Named moves (each a turn or a mirror), then the moves between two rows, first move first; the first pair answered
q365:
[ -6 -14  -5 -23  14  11 -30  23] -> [-21 -19  22   3 -10  26 -22   5]
[ 13   4   7  25 -32 -10   8 -30] -> [ 32   9 -30  -9   2 -30  -3  -5]
[ 18  23   9 -17 -17 -30 -26  -9] -> [ 14  19  20  -6 -29 -24 -21 -18]
[-11   0  -1  38  -7 -19  21 -36] -> [  8   8 -34   6  25 -39  11 -12]
q374:
[  0 -12  16  -8 -29  34 -26   7] -> [ 15   0  14  13 -43  26   1  10]
[ -1   4  -4 -10  12  -3   3  -5] -> [  7   4  -6 -11   9  -2   8  -3]
[-32 -16  -2 -11  22   5 -26 -11] -> [ 17   5  -4 -33   2  14 -15  29]
[ 16  10 -17 -28  28 -28   5  35] -> [ 13  13 -22   5  20 -42  34  16]
q161:
[ -4   1   0  -5 -13 -18 -21  -5] -> [  5   9 -11   4 -11 -26   0   3]
[ 8 -1  6 -9  9  7 28 18] -> [-16 -12  24   0   0  16  15  -1]
[ 14   4  -1 -18   0  21   4  29] -> [-10  -3   8  15  -7  26  27   6]

(two moves a pair)
[ 20  -3   5 -30 -10  25  -6   4] -> [ 10  -8  18 -11 -26  20  -5 -20]
q374 q161
[-11 -10   1 -18  14  17 -12   3] -> [ 10   2 -12 -14  12   8  14  21]
q365 q161
[  8  15 -15  -2  22   4  18  34] -> [-17   3 -16  -6  40   2  -4  20]
q161 q365
[-20  12  15  -9 -12  -4 -34 -23] -> [  8  30 -23   5   4 -27  17  -2]
q365 q161
[-29  -8   1 -13  27  29   6  32] -> [-13   3  -3  23   7  15  45  23]
q374 q374
[ 20   6   8   4 -23  -7  -3  -2] -> [  6   2  -3  18  -9 -22   3 -14]
q365 q374
[ -9 -20 -27 -11  11 -17 -27   9] -> [ 14  -8 -32  12 -11 -28   9  11]
q374 q374
[ -4 -10   4  -6  -7 -19 -21 -40] -> [  8  -5  16 -21 -19  -2 -26 -26]
q374 q365
[ -5 -10   0  13  -8 -28 -38 -24] -> [ 35   9   1   2 -28 -23 -23   6]
q374 q374
[-15   6   4   9  28   3  -1  -2] -> [-8 10 -2  8 29  0  6  3]
q161 q161
[-22 -10   3   9   1   7  -7  -7] -> [  8   0 -12 -14   9   0  -3  19]
q365 q374
[ 23  -4 -40 -18  19 -16   8  15] -> [ -1 -19 -15 -34  15   1 -36  -5]
q161 q161
[  7  13  -4  17 -57 -21   3 -31] -> [-15   4 -17  25 -35 -30   4 -45]
q365 q161
[10  9  2 -9 -6  3  2 12] -> [ -5   1  11  -4 -12   4 -13  -9]
q374 q161
[-22 -10  18  20  -8   5  -8 -27] -> [  5   1  30   4 -28  14 -10 -13]
q161 q365
[-22 -12  -5  -5  21  -2 -18 -23] -> [ 33  16  -7   0 -10  -3  20   7]
q374 q374
[ 12   7  16  -5   2  16 -43  -4] -> [27 22  0 32 -7  8 16  4]
q161 q365
[-6 -5 10 15 -9 16 26 11] -> [ -5  -4 -13  13  14  -5  27  15]
q365 q374
[ 10   2  42  -7 -31  34   0  16] -> [ -5   0  25  42 -24   4  37  -9]
q161 q374
[ 29   4   8   8 -32  -5   4  -5] -> [  7  -2  12  25 -28  -7   6 -23]
q365 q161
[-23  -9  17  -9   4  24  -5   6] -> [ -3   2  13  13 -18  16  27   8]
q374 q374
[-20  -7  37   4 -28  12 -30 -30] -> [ 45  26   2  -6 -26  -3  22  27]
q374 q161
[ -8   2  18  -1  -6  -8 -17 -12] -> [  6   9  -2   9   3 -26   5  -7]
q161 q374
[-12   9  20  24 -10  29  31  18] -> [-14   6 -16 -13  40   9   4  32]
q374 q365
[-34  -8   1  10  26   2   5  -5] -> [ 18  15  -9 -17  16  -3  12  30]
q161 q374
[  7  -2   3   0   5 -16 -11  -6] -> [  5  -3   9  -3  -1  -9 -16  -6]
q365 q374
[-17  -4  13  17 -20  -8 -36 -32] -> [ 23  17 -25  18 -11 -40  -3 -10]
q161 q374
[-25   3 -32 -10  27 -16 -22   7] -> [-24   1   8 -21  -5  25 -37  10]
q365 q374
[ 14  10 -27 -22   2  -4 -16  25] -> [-19  -3  16  12 -30  22 -10  -8]
q365 q374
[ -2   4  13  -6 -16  11  -2   1] -> [  6   6  -6 -15   2  -5   0   9]
q374 q365
[-17  10  23  15 -11  -5  13   4] -> [-27   5  10  14   7  -9   7  -2]
q365 q161
[-17   7   9   7  -2   7  15   2] -> [-15   3  -1 -12  14   6   0  11]
q374 q365
[ 20   1  14  -8 -22   0 -18 -11] -> [ 26   7   3   6 -20 -14   0 -13]
q365 q374
[-34 -23 -42 -10  61  -2  19  10] -> [-12 -20 -15 -59  37  21 -35  22]
q365 q161
[-17 -10  25   2 -17  15 -22  -3] -> [  5   4  23  16 -36  10   3   6]
q374 q374
[-10 -19   7 -35   8  35  -9   3] -> [  1 -10  20   0 -23  39  25  -5]
q374 q161
[ 28   7  17  21 -33  -4 -19 -14] -> [  6  -6  18   4 -17   3 -46 -20]
q374 q374
[ 10  -7 -27   9  11 -38 -14 -54] -> [ 19   3 -41  19  19 -36  23 -28]
q374 q161
[ -9  -5   8  13   1  -9 -19 -56] -> [ 11   7 -30   7  28 -31   2 -33]
q365 q161
[-15  -8  20   1  22   7 -16  18] -> [ 7  6 16 26  4 -3 19 17]
q374 q374
[ -5  -8   9  18  -1  -8   6 -14] -> [  2  -7  19  -2  -7  -2 -17  -9]
q161 q365
[  9   6 -48  17  30 -19  39  26] -> [-61 -27   0  18  27  19  -8 -11]
q365 q374
[ -5  -8  10 -20  10   8 -23   1] -> [  5   1  18  16 -16  10  20  -2]
q374 q161
[ -1   6 -29 -24  11 -35 -47  10] -> [-17   8 -27  45  -2 -39  19 -10]
q161 q365
[  4  -2 -14 -18   0  32   9  11] -> [-12  -9   2  -6 -12  32  -2 -14]
q374 q161
